In the data rows, 128 means zero.
The table, row by row:
tensor([133, 106, 153, 104, 70, 161, 145, 131, 157, 127, 114, 136, 184, 119, 140, 104, 106, 130, 165, 90, 124, 89, 165, 122, 105, 115, 142, 117, 139, 161, 146, 132])
tensor([127, 134, 140, 111, 118, 137, 134, 120, 153, 106, 120, 112, 158, 138, 150, 155, 121, 94, 116, 116, 147, 123, 140, 143, 129, 136, 122, 120, 107, 108, 111, 139])
tensor([180, 146, 93, 123, 109, 154, 161, 135, 124, 144, 147, 135, 139, 119, 111, 97, 112, 155, 155, 100, 68, 150, 130, 160, 147, 110, 166, 160, 149, 117, 125, 74])
tensor([134, 129, 190, 81, 107, 173, 123, 131, 107, 116, 97, 124, 206, 95, 164, 126, 110, 100, 125, 107, 140, 130, 184, 114, 136, 154, 153, 94, 90, 92, 137, 149])
tensor([105, 100, 157, 118, 136, 104, 111, 114, 154, 118, 116, 136, 107, 149, 140, 136, 133, 149, 132, 137, 161, 120, 105, 91, 129, 103, 112, 120, 140, 151, 124, 145])
tensor([31, 109, 128, 151, 137, 110, 109, 138, 86, 114, 112, 125, 117, 140, 120, 179, 141, 74, 86, 164, 131, 96, 110, 113, 130, 143, 96, 164, 98, 134, 158, 159])
tensor([81, 137, 111, 138, 157, 110, 109, 145, 102, 132, 130, 128, 108, 106, 87, 109, 134, 130, 136, 179, 104, 143, 63, 118, 153, 107, 110, 187, 132, 141, 157, 140])
tensor([11, 126, 121, 139, 174, 97, 117, 148, 122, 103, 108, 123, 139, 132, 111, 150, 134, 84, 111, 183, 151, 88, 90, 116, 125, 145, 63, 160, 91, 168, 150, 188])
tensor([54, 125, 136, 107, 145, 120, 118, 154, 143, 116, 103, 138, 157, 107, 114, 102, 118, 117, 156, 145, 124, 94, 115, 112, 124, 119, 101, 140, 114, 178, 158, 165])
tensor([154, 118, 114, 161, 128, 126, 149, 115, 142, 144, 152, 118, 105, 149, 109, 127, 129, 161, 134, 135, 140, 123, 118, 112, 126, 118, 116, 142, 150, 144, 118, 109])
tensor([173, 111, 175, 122, 134, 126, 134, 104, 150, 134, 131, 127, 135, 143, 159, 134, 138, 173, 117, 108, 196, 118, 188, 83, 89, 158, 130, 40, 130, 124, 108, 125])
tensor([142, 141, 113, 121, 169, 107, 126, 118, 115, 132, 145, 136, 104, 129, 123, 120, 140, 181, 135, 143, 114, 179, 93, 123, 163, 112, 134, 148, 144, 116, 123, 116])
tensor([121, 144, 115, 150, 127, 144, 145, 120, 119, 122, 136, 94, 139, 145, 123, 173, 124, 79, 94, 141, 146, 114, 138, 133, 130, 152, 108, 153, 104, 99, 119, 127])
tensor([109, 98, 129, 121, 113, 118, 119, 112, 159, 126, 126, 138, 111, 138, 120, 122, 132, 159, 159, 128, 140, 112, 100, 108, 133, 87, 121, 138, 155, 163, 127, 130])
tensor([173, 111, 126, 121, 110, 140, 152, 122, 154, 145, 137, 150, 138, 123, 123, 88, 131, 186, 173, 91, 123, 121, 168, 124, 104, 123, 144, 89, 158, 168, 132, 108])
tensor([135, 109, 171, 119, 111, 108, 93, 110, 116, 114, 121, 130, 85, 163, 182, 172, 140, 128, 79, 118, 166, 143, 130, 104, 136, 122, 133, 96, 115, 77, 96, 122])
tensor([93, 137, 103, 128, 184, 105, 141, 148, 162, 132, 127, 135, 148, 109, 97, 91, 139, 150, 169, 140, 131, 99, 132, 131, 86, 150, 97, 103, 127, 201, 146, 162])
tensor([125, 136, 100, 124, 111, 155, 128, 129, 140, 133, 127, 134, 156, 86, 87, 93, 125, 123, 175, 124, 93, 114, 131, 149, 125, 112, 136, 136, 148, 174, 149, 151])
tensor([135, 116, 167, 96, 129, 150, 117, 115, 119, 130, 126, 150, 155, 91, 121, 83, 128, 196, 174, 123, 124, 142, 139, 88, 135, 109, 149, 120, 154, 156, 160, 140])
tensor([105, 107, 135, 144, 143, 109, 115, 108, 141, 126, 127, 134, 103, 131, 112, 130, 150, 146, 139, 149, 168, 111, 116, 98, 114, 118, 108, 114, 146, 173, 136, 164])
tensor([196, 108, 89, 168, 4, 182, 170, 78, 205, 124, 149, 81, 127, 169, 123, 166, 105, 67, 128, 80, 129, 92, 128, 182, 128, 84, 143, 155, 169, 113, 87, 106])
tensor([176, 154, 123, 107, 135, 127, 129, 143, 103, 132, 131, 141, 125, 119, 145, 118, 123, 127, 114, 113, 90, 175, 132, 160, 148, 137, 163, 122, 115, 71, 114, 92])
tensor([125, 132, 128, 126, 100, 143, 107, 143, 115, 125, 118, 128, 125, 105, 120, 121, 123, 81, 120, 125, 107, 133, 120, 143, 136, 120, 138, 143, 119, 111, 135, 127])
tensor([124, 110, 141, 149, 122, 109, 130, 105, 132, 128, 139, 122, 98, 177, 142, 151, 133, 155, 104, 132, 163, 121, 119, 99, 126, 119, 114, 133, 135, 123, 121, 107])
tensor([203, 123, 152, 101, 101, 144, 113, 114, 126, 140, 129, 142, 118, 108, 144, 90, 122, 166, 150, 95, 106, 168, 136, 127, 146, 100, 179, 104, 158, 105, 122, 103])
tensor([149, 126, 105, 153, 129, 122, 159, 103, 146, 130, 157, 121, 114, 166, 122, 148, 133, 167, 128, 124, 142, 130, 134, 125, 123, 129, 121, 132, 145, 139, 117, 111])
tensor([99, 114, 151, 88, 97, 141, 84, 151, 92, 130, 89, 161, 131, 89, 144, 103, 122, 125, 140, 117, 82, 139, 114, 129, 158, 89, 165, 135, 130, 121, 151, 135])
tensor([82, 132, 145, 102, 168, 103, 108, 151, 122, 117, 110, 141, 144, 112, 129, 105, 126, 140, 143, 150, 130, 128, 105, 112, 133, 131, 110, 132, 115, 146, 141, 151])
tensor([139, 135, 134, 113, 139, 130, 130, 150, 104, 140, 122, 148, 145, 106, 128, 95, 124, 150, 146, 116, 100, 141, 148, 132, 129, 137, 153, 114, 123, 127, 145, 106])
tensor([105, 108, 125, 148, 89, 143, 118, 121, 97, 134, 126, 125, 111, 122, 120, 149, 133, 89, 110, 136, 111, 114, 122, 125, 145, 115, 130, 165, 137, 124, 153, 138])
tensor([95, 162, 84, 180, 199, 90, 144, 152, 91, 141, 154, 108, 95, 141, 90, 144, 140, 111, 82, 178, 131, 123, 104, 130, 112, 175, 85, 160, 104, 123, 127, 121])
tensor([84, 106, 176, 130, 117, 114, 95, 118, 132, 112, 103, 116, 114, 148, 167, 174, 134, 81, 86, 142, 193, 92, 135, 96, 103, 135, 96, 89, 101, 116, 116, 165])
tensor([73, 147, 144, 103, 199, 107, 116, 142, 106, 116, 115, 135, 153, 93, 113, 112, 135, 142, 145, 177, 132, 145, 102, 106, 139, 148, 104, 136, 102, 145, 152, 167])
tensor([123, 113, 132, 113, 65, 151, 100, 143, 115, 130, 104, 141, 127, 112, 131, 122, 121, 98, 133, 110, 92, 128, 116, 151, 148, 94, 162, 149, 129, 119, 139, 126])
tensor([168, 118, 160, 78, 126, 140, 119, 114, 144, 127, 112, 161, 158, 97, 144, 84, 130, 191, 177, 88, 130, 148, 166, 116, 126, 111, 169, 64, 158, 153, 133, 137])
tensor([111, 142, 152, 126, 155, 130, 114, 148, 89, 122, 118, 120, 143, 120, 144, 139, 119, 97, 100, 151, 129, 135, 130, 112, 132, 162, 119, 142, 90, 91, 133, 129])
tensor([173, 130, 145, 116, 92, 153, 115, 125, 142, 130, 123, 124, 140, 112, 143, 114, 117, 113, 132, 100, 127, 132, 147, 136, 121, 122, 151, 97, 131, 110, 118, 118])
tensor([132, 103, 147, 151, 121, 124, 126, 100, 134, 135, 138, 123, 102, 149, 117, 137, 138, 167, 133, 139, 157, 118, 115, 85, 128, 110, 115, 137, 154, 144, 127, 120])
tensor([137, 142, 149, 128, 123, 143, 116, 139, 80, 133, 125, 121, 130, 118, 143, 140, 115, 105, 102, 140, 109, 155, 123, 121, 160, 136, 144, 163, 109, 72, 136, 106])
tensor([46, 114, 141, 134, 96, 138, 95, 164, 65, 123, 93, 132, 127, 125, 147, 159, 119, 50, 83, 146, 98, 96, 117, 130, 147, 133, 123, 174, 89, 105, 158, 144])
tensor([155, 191, 87, 157, 173, 126, 163, 141, 141, 119, 154, 85, 137, 149, 122, 154, 118, 63, 85, 142, 134, 139, 122, 169, 123, 187, 103, 144, 88, 77, 85, 113])
tensor([168, 122, 138, 115, 76, 153, 119, 116, 114, 124, 121, 125, 127, 132, 170, 155, 120, 99, 108, 95, 110, 153, 144, 156, 153, 114, 169, 125, 122, 68, 104, 113])
tensor([175, 73, 130, 154, 73, 127, 138, 87, 159, 143, 150, 134, 75, 182, 140, 150, 137, 175, 128, 100, 156, 107, 136, 107, 117, 94, 135, 108, 174, 142, 102, 99])
tensor([148, 131, 77, 180, 148, 91, 149, 96, 150, 128, 169, 102, 55, 192, 119, 182, 153, 126, 91, 140, 159, 137, 98, 157, 119, 133, 101, 134, 147, 117, 84, 112])
tensor([167, 152, 106, 121, 159, 119, 149, 126, 138, 124, 143, 131, 137, 126, 130, 118, 136, 148, 140, 111, 119, 153, 144, 153, 122, 149, 138, 101, 132, 129, 110, 121])
tensor([181, 116, 147, 135, 116, 126, 120, 77, 134, 127, 149, 114, 80, 160, 155, 155, 136, 166, 109, 127, 158, 169, 110, 111, 152, 97, 139, 127, 158, 92, 96, 108])
tensor([144, 136, 120, 101, 146, 128, 145, 122, 161, 126, 136, 139, 161, 106, 114, 87, 124, 188, 190, 115, 116, 144, 135, 134, 128, 118, 142, 106, 152, 171, 136, 129])
tensor([75, 107, 125, 142, 143, 88, 114, 125, 153, 131, 126, 142, 90, 151, 114, 135, 145, 142, 132, 152, 164, 95, 103, 102, 104, 117, 92, 114, 135, 176, 139, 158])
tensor([86, 149, 116, 125, 163, 121, 118, 181, 65, 134, 108, 146, 142, 95, 124, 114, 118, 98, 109, 149, 79, 133, 125, 139, 140, 157, 133, 159, 85, 101, 158, 125])
tensor([146, 95, 167, 124, 96, 139, 139, 105, 169, 126, 122, 125, 146, 137, 134, 118, 126, 160, 155, 114, 171, 94, 161, 88, 100, 116, 117, 93, 143, 166, 126, 135])
tensor([158, 162, 141, 87, 130, 146, 130, 155, 124, 117, 123, 129, 170, 109, 155, 116, 107, 102, 124, 108, 94, 166, 138, 161, 152, 139, 154, 132, 101, 75, 112, 101])
tensor([82, 81, 124, 156, 159, 70, 103, 87, 138, 131, 136, 145, 38, 164, 112, 148, 172, 199, 136, 165, 178, 127, 75, 80, 125, 90, 91, 125, 175, 193, 128, 158])
tensor([190, 158, 135, 122, 142, 135, 162, 131, 134, 124, 147, 109, 165, 152, 165, 151, 107, 113, 97, 99, 137, 149, 177, 149, 117, 179, 133, 100, 90, 60, 89, 82])
tensor([144, 160, 120, 121, 172, 139, 140, 145, 89, 140, 133, 134, 153, 95, 116, 110, 131, 138, 128, 135, 108, 151, 151, 132, 125, 162, 137, 118, 119, 122, 146, 127])
tensor([93, 138, 141, 96, 139, 132, 116, 148, 123, 113, 97, 136, 170, 104, 145, 122, 123, 102, 127, 124, 132, 118, 150, 135, 120, 152, 129, 102, 96, 132, 143, 164])
tensor([168, 146, 100, 152, 131, 113, 160, 115, 180, 122, 151, 105, 117, 173, 140, 149, 124, 105, 104, 98, 161, 114, 162, 167, 88, 160, 111, 83, 116, 119, 80, 115])
tensor([179, 161, 124, 94, 122, 155, 136, 142, 103, 121, 122, 128, 156, 105, 155, 129, 116, 99, 116, 102, 91, 172, 158, 173, 153, 145, 178, 110, 106, 65, 107, 110])
tensor([92, 118, 90, 147, 81, 142, 133, 119, 154, 117, 127, 113, 130, 145, 107, 154, 123, 77, 126, 130, 109, 101, 96, 163, 138, 97, 116, 184, 135, 140, 129, 143])
tensor([87, 141, 94, 152, 155, 117, 133, 165, 91, 139, 129, 133, 120, 125, 105, 129, 126, 104, 114, 151, 90, 123, 113, 148, 126, 152, 113, 172, 114, 132, 155, 122])
tensor([136, 142, 94, 117, 114, 141, 144, 152, 150, 136, 129, 141, 148, 94, 105, 80, 115, 124, 166, 106, 84, 118, 134, 167, 120, 112, 145, 130, 138, 157, 142, 125])
tensor([166, 147, 89, 168, 153, 103, 158, 115, 155, 121, 157, 101, 81, 191, 143, 177, 142, 101, 71, 122, 166, 136, 127, 157, 108, 164, 105, 107, 117, 87, 66, 101])
tensor([116, 105, 149, 129, 78, 157, 118, 142, 118, 144, 109, 133, 143, 92, 118, 109, 124, 117, 142, 116, 108, 96, 149, 117, 126, 105, 144, 136, 142, 151, 165, 135])
tensor([113, 138, 126, 113, 134, 128, 109, 154, 116, 130, 113, 133, 141, 96, 118, 107, 123, 103, 135, 137, 112, 124, 123, 133, 126, 133, 131, 126, 114, 129, 143, 144])
tensor([97, 140, 70, 178, 141, 123, 150, 149, 116, 145, 141, 113, 116, 123, 75, 125, 126, 97, 127, 159, 102, 102, 102, 149, 107, 136, 100, 178, 135, 157, 147, 124])
tensor([168, 112, 120, 160, 145, 100, 138, 96, 148, 156, 163, 136, 70, 143, 95, 107, 156, 225, 159, 131, 155, 133, 121, 91, 106, 117, 121, 109, 185, 180, 126, 102])
tensor([154, 168, 118, 110, 171, 138, 135, 138, 121, 127, 139, 121, 158, 106, 119, 106, 123, 140, 141, 142, 107, 173, 124, 146, 149, 140, 143, 138, 120, 106, 126, 128])
Every row comes from 4 hidden switches, listed from the one that spreads the rows most; 1 means on and 0 means off. The rows also spread widely along 6 other directions, which tell nothing about the switches. In the first row of the table, all of them are off.
Rows drawn again from the table, each followed by whether each switch is on (1) or off (0), in that order:
tensor([135, 116, 167, 96, 129, 150, 117, 115, 119, 130, 126, 150, 155, 91, 121, 83, 128, 196, 174, 123, 124, 142, 139, 88, 135, 109, 149, 120, 154, 156, 160, 140]) : 0 0 1 1
tensor([137, 142, 149, 128, 123, 143, 116, 139, 80, 133, 125, 121, 130, 118, 143, 140, 115, 105, 102, 140, 109, 155, 123, 121, 160, 136, 144, 163, 109, 72, 136, 106]) : 0 0 1 0
tensor([155, 191, 87, 157, 173, 126, 163, 141, 141, 119, 154, 85, 137, 149, 122, 154, 118, 63, 85, 142, 134, 139, 122, 169, 123, 187, 103, 144, 88, 77, 85, 113]) : 1 0 1 0
tensor([142, 141, 113, 121, 169, 107, 126, 118, 115, 132, 145, 136, 104, 129, 123, 120, 140, 181, 135, 143, 114, 179, 93, 123, 163, 112, 134, 148, 144, 116, 123, 116]) : 1 0 0 1
tensor([154, 118, 114, 161, 128, 126, 149, 115, 142, 144, 152, 118, 105, 149, 109, 127, 129, 161, 134, 135, 140, 123, 118, 112, 126, 118, 116, 142, 150, 144, 118, 109]) : 0 0 1 0
tensor([133, 106, 153, 104, 70, 161, 145, 131, 157, 127, 114, 136, 184, 119, 140, 104, 106, 130, 165, 90, 124, 89, 165, 122, 105, 115, 142, 117, 139, 161, 146, 132]) : 0 0 0 0
tensor([168, 112, 120, 160, 145, 100, 138, 96, 148, 156, 163, 136, 70, 143, 95, 107, 156, 225, 159, 131, 155, 133, 121, 91, 106, 117, 121, 109, 185, 180, 126, 102]) : 0 1 1 0
tensor([148, 131, 77, 180, 148, 91, 149, 96, 150, 128, 169, 102, 55, 192, 119, 182, 153, 126, 91, 140, 159, 137, 98, 157, 119, 133, 101, 134, 147, 117, 84, 112]) : 1 1 0 1
tensor([87, 141, 94, 152, 155, 117, 133, 165, 91, 139, 129, 133, 120, 125, 105, 129, 126, 104, 114, 151, 90, 123, 113, 148, 126, 152, 113, 172, 114, 132, 155, 122]) : 0 1 0 0
tensor([173, 111, 126, 121, 110, 140, 152, 122, 154, 145, 137, 150, 138, 123, 123, 88, 131, 186, 173, 91, 123, 121, 168, 124, 104, 123, 144, 89, 158, 168, 132, 108]) : 0 1 0 0
tensor([196, 108, 89, 168, 4, 182, 170, 78, 205, 124, 149, 81, 127, 169, 123, 166, 105, 67, 128, 80, 129, 92, 128, 182, 128, 84, 143, 155, 169, 113, 87, 106]) : 1 0 1 1
tensor([105, 107, 135, 144, 143, 109, 115, 108, 141, 126, 127, 134, 103, 131, 112, 130, 150, 146, 139, 149, 168, 111, 116, 98, 114, 118, 108, 114, 146, 173, 136, 164]) : 1 1 1 1
tensor([116, 105, 149, 129, 78, 157, 118, 142, 118, 144, 109, 133, 143, 92, 118, 109, 124, 117, 142, 116, 108, 96, 149, 117, 126, 105, 144, 136, 142, 151, 165, 135]) : 0 1 1 0
tensor([173, 130, 145, 116, 92, 153, 115, 125, 142, 130, 123, 124, 140, 112, 143, 114, 117, 113, 132, 100, 127, 132, 147, 136, 121, 122, 151, 97, 131, 110, 118, 118]) : 1 1 1 0
tensor([132, 103, 147, 151, 121, 124, 126, 100, 134, 135, 138, 123, 102, 149, 117, 137, 138, 167, 133, 139, 157, 118, 115, 85, 128, 110, 115, 137, 154, 144, 127, 120]) : 0 0 1 0
tensor([82, 132, 145, 102, 168, 103, 108, 151, 122, 117, 110, 141, 144, 112, 129, 105, 126, 140, 143, 150, 130, 128, 105, 112, 133, 131, 110, 132, 115, 146, 141, 151]) : 1 0 0 0
tensor([105, 108, 125, 148, 89, 143, 118, 121, 97, 134, 126, 125, 111, 122, 120, 149, 133, 89, 110, 136, 111, 114, 122, 125, 145, 115, 130, 165, 137, 124, 153, 138]) : 0 1 1 1
tensor([146, 95, 167, 124, 96, 139, 139, 105, 169, 126, 122, 125, 146, 137, 134, 118, 126, 160, 155, 114, 171, 94, 161, 88, 100, 116, 117, 93, 143, 166, 126, 135]) : 0 0 1 0
tensor([92, 118, 90, 147, 81, 142, 133, 119, 154, 117, 127, 113, 130, 145, 107, 154, 123, 77, 126, 130, 109, 101, 96, 163, 138, 97, 116, 184, 135, 140, 129, 143]) : 1 0 0 1
tensor([82, 81, 124, 156, 159, 70, 103, 87, 138, 131, 136, 145, 38, 164, 112, 148, 172, 199, 136, 165, 178, 127, 75, 80, 125, 90, 91, 125, 175, 193, 128, 158]) : 1 1 0 1
tensor([149, 126, 105, 153, 129, 122, 159, 103, 146, 130, 157, 121, 114, 166, 122, 148, 133, 167, 128, 124, 142, 130, 134, 125, 123, 129, 121, 132, 145, 139, 117, 111]) : 0 0 0 1
tensor([113, 138, 126, 113, 134, 128, 109, 154, 116, 130, 113, 133, 141, 96, 118, 107, 123, 103, 135, 137, 112, 124, 123, 133, 126, 133, 131, 126, 114, 129, 143, 144]) : 1 1 1 0
tensor([181, 116, 147, 135, 116, 126, 120, 77, 134, 127, 149, 114, 80, 160, 155, 155, 136, 166, 109, 127, 158, 169, 110, 111, 152, 97, 139, 127, 158, 92, 96, 108]) : 1 0 1 1
tensor([31, 109, 128, 151, 137, 110, 109, 138, 86, 114, 112, 125, 117, 140, 120, 179, 141, 74, 86, 164, 131, 96, 110, 113, 130, 143, 96, 164, 98, 134, 158, 159]) : 0 1 0 1
tensor([97, 140, 70, 178, 141, 123, 150, 149, 116, 145, 141, 113, 116, 123, 75, 125, 126, 97, 127, 159, 102, 102, 102, 149, 107, 136, 100, 178, 135, 157, 147, 124]) : 0 1 1 0
tensor([86, 149, 116, 125, 163, 121, 118, 181, 65, 134, 108, 146, 142, 95, 124, 114, 118, 98, 109, 149, 79, 133, 125, 139, 140, 157, 133, 159, 85, 101, 158, 125]) : 0 1 0 0
tensor([144, 136, 120, 101, 146, 128, 145, 122, 161, 126, 136, 139, 161, 106, 114, 87, 124, 188, 190, 115, 116, 144, 135, 134, 128, 118, 142, 106, 152, 171, 136, 129]) : 1 0 0 1
tensor([168, 122, 138, 115, 76, 153, 119, 116, 114, 124, 121, 125, 127, 132, 170, 155, 120, 99, 108, 95, 110, 153, 144, 156, 153, 114, 169, 125, 122, 68, 104, 113]) : 1 1 0 1
tensor([179, 161, 124, 94, 122, 155, 136, 142, 103, 121, 122, 128, 156, 105, 155, 129, 116, 99, 116, 102, 91, 172, 158, 173, 153, 145, 178, 110, 106, 65, 107, 110]) : 1 1 0 1
tensor([105, 100, 157, 118, 136, 104, 111, 114, 154, 118, 116, 136, 107, 149, 140, 136, 133, 149, 132, 137, 161, 120, 105, 91, 129, 103, 112, 120, 140, 151, 124, 145]) : 1 0 0 0
tensor([166, 147, 89, 168, 153, 103, 158, 115, 155, 121, 157, 101, 81, 191, 143, 177, 142, 101, 71, 122, 166, 136, 127, 157, 108, 164, 105, 107, 117, 87, 66, 101]) : 1 1 0 0
tensor([109, 98, 129, 121, 113, 118, 119, 112, 159, 126, 126, 138, 111, 138, 120, 122, 132, 159, 159, 128, 140, 112, 100, 108, 133, 87, 121, 138, 155, 163, 127, 130]) : 1 0 0 0
tensor([154, 168, 118, 110, 171, 138, 135, 138, 121, 127, 139, 121, 158, 106, 119, 106, 123, 140, 141, 142, 107, 173, 124, 146, 149, 140, 143, 138, 120, 106, 126, 128]) : 1 0 1 1
tensor([123, 113, 132, 113, 65, 151, 100, 143, 115, 130, 104, 141, 127, 112, 131, 122, 121, 98, 133, 110, 92, 128, 116, 151, 148, 94, 162, 149, 129, 119, 139, 126]) : 1 1 0 0
tensor([180, 146, 93, 123, 109, 154, 161, 135, 124, 144, 147, 135, 139, 119, 111, 97, 112, 155, 155, 100, 68, 150, 130, 160, 147, 110, 166, 160, 149, 117, 125, 74]) : 0 0 0 0
tensor([111, 142, 152, 126, 155, 130, 114, 148, 89, 122, 118, 120, 143, 120, 144, 139, 119, 97, 100, 151, 129, 135, 130, 112, 132, 162, 119, 142, 90, 91, 133, 129]) : 0 0 1 0
tensor([54, 125, 136, 107, 145, 120, 118, 154, 143, 116, 103, 138, 157, 107, 114, 102, 118, 117, 156, 145, 124, 94, 115, 112, 124, 119, 101, 140, 114, 178, 158, 165]) : 1 0 0 0
tensor([190, 158, 135, 122, 142, 135, 162, 131, 134, 124, 147, 109, 165, 152, 165, 151, 107, 113, 97, 99, 137, 149, 177, 149, 117, 179, 133, 100, 90, 60, 89, 82]) : 0 0 0 0
tensor([175, 73, 130, 154, 73, 127, 138, 87, 159, 143, 150, 134, 75, 182, 140, 150, 137, 175, 128, 100, 156, 107, 136, 107, 117, 94, 135, 108, 174, 142, 102, 99]) : 0 1 0 0
tensor([124, 110, 141, 149, 122, 109, 130, 105, 132, 128, 139, 122, 98, 177, 142, 151, 133, 155, 104, 132, 163, 121, 119, 99, 126, 119, 114, 133, 135, 123, 121, 107]) : 0 0 0 0
tensor([95, 162, 84, 180, 199, 90, 144, 152, 91, 141, 154, 108, 95, 141, 90, 144, 140, 111, 82, 178, 131, 123, 104, 130, 112, 175, 85, 160, 104, 123, 127, 121]) : 0 1 1 0
tensor([125, 132, 128, 126, 100, 143, 107, 143, 115, 125, 118, 128, 125, 105, 120, 121, 123, 81, 120, 125, 107, 133, 120, 143, 136, 120, 138, 143, 119, 111, 135, 127]) : 1 1 1 0
tensor([135, 109, 171, 119, 111, 108, 93, 110, 116, 114, 121, 130, 85, 163, 182, 172, 140, 128, 79, 118, 166, 143, 130, 104, 136, 122, 133, 96, 115, 77, 96, 122]) : 1 1 0 0
tensor([139, 135, 134, 113, 139, 130, 130, 150, 104, 140, 122, 148, 145, 106, 128, 95, 124, 150, 146, 116, 100, 141, 148, 132, 129, 137, 153, 114, 123, 127, 145, 106]) : 0 1 0 0
tensor([73, 147, 144, 103, 199, 107, 116, 142, 106, 116, 115, 135, 153, 93, 113, 112, 135, 142, 145, 177, 132, 145, 102, 106, 139, 148, 104, 136, 102, 145, 152, 167]) : 1 0 1 1
tensor([168, 146, 100, 152, 131, 113, 160, 115, 180, 122, 151, 105, 117, 173, 140, 149, 124, 105, 104, 98, 161, 114, 162, 167, 88, 160, 111, 83, 116, 119, 80, 115]) : 1 1 0 0
tensor([99, 114, 151, 88, 97, 141, 84, 151, 92, 130, 89, 161, 131, 89, 144, 103, 122, 125, 140, 117, 82, 139, 114, 129, 158, 89, 165, 135, 130, 121, 151, 135]) : 1 1 0 0
tensor([75, 107, 125, 142, 143, 88, 114, 125, 153, 131, 126, 142, 90, 151, 114, 135, 145, 142, 132, 152, 164, 95, 103, 102, 104, 117, 92, 114, 135, 176, 139, 158]) : 1 1 0 0
tensor([11, 126, 121, 139, 174, 97, 117, 148, 122, 103, 108, 123, 139, 132, 111, 150, 134, 84, 111, 183, 151, 88, 90, 116, 125, 145, 63, 160, 91, 168, 150, 188]) : 1 0 0 1
tensor([93, 138, 141, 96, 139, 132, 116, 148, 123, 113, 97, 136, 170, 104, 145, 122, 123, 102, 127, 124, 132, 118, 150, 135, 120, 152, 129, 102, 96, 132, 143, 164]) : 1 1 0 1
tensor([127, 134, 140, 111, 118, 137, 134, 120, 153, 106, 120, 112, 158, 138, 150, 155, 121, 94, 116, 116, 147, 123, 140, 143, 129, 136, 122, 120, 107, 108, 111, 139]) : 1 0 0 1
tensor([144, 160, 120, 121, 172, 139, 140, 145, 89, 140, 133, 134, 153, 95, 116, 110, 131, 138, 128, 135, 108, 151, 151, 132, 125, 162, 137, 118, 119, 122, 146, 127]) : 0 1 1 1
tensor([81, 137, 111, 138, 157, 110, 109, 145, 102, 132, 130, 128, 108, 106, 87, 109, 134, 130, 136, 179, 104, 143, 63, 118, 153, 107, 110, 187, 132, 141, 157, 140]) : 1 0 1 0
tensor([134, 129, 190, 81, 107, 173, 123, 131, 107, 116, 97, 124, 206, 95, 164, 126, 110, 100, 125, 107, 140, 130, 184, 114, 136, 154, 153, 94, 90, 92, 137, 149]) : 0 0 1 1
tensor([136, 142, 94, 117, 114, 141, 144, 152, 150, 136, 129, 141, 148, 94, 105, 80, 115, 124, 166, 106, 84, 118, 134, 167, 120, 112, 145, 130, 138, 157, 142, 125]) : 1 1 0 0
tensor([46, 114, 141, 134, 96, 138, 95, 164, 65, 123, 93, 132, 127, 125, 147, 159, 119, 50, 83, 146, 98, 96, 117, 130, 147, 133, 123, 174, 89, 105, 158, 144]) : 0 1 0 0
tensor([173, 111, 175, 122, 134, 126, 134, 104, 150, 134, 131, 127, 135, 143, 159, 134, 138, 173, 117, 108, 196, 118, 188, 83, 89, 158, 130, 40, 130, 124, 108, 125]) : 0 1 1 0
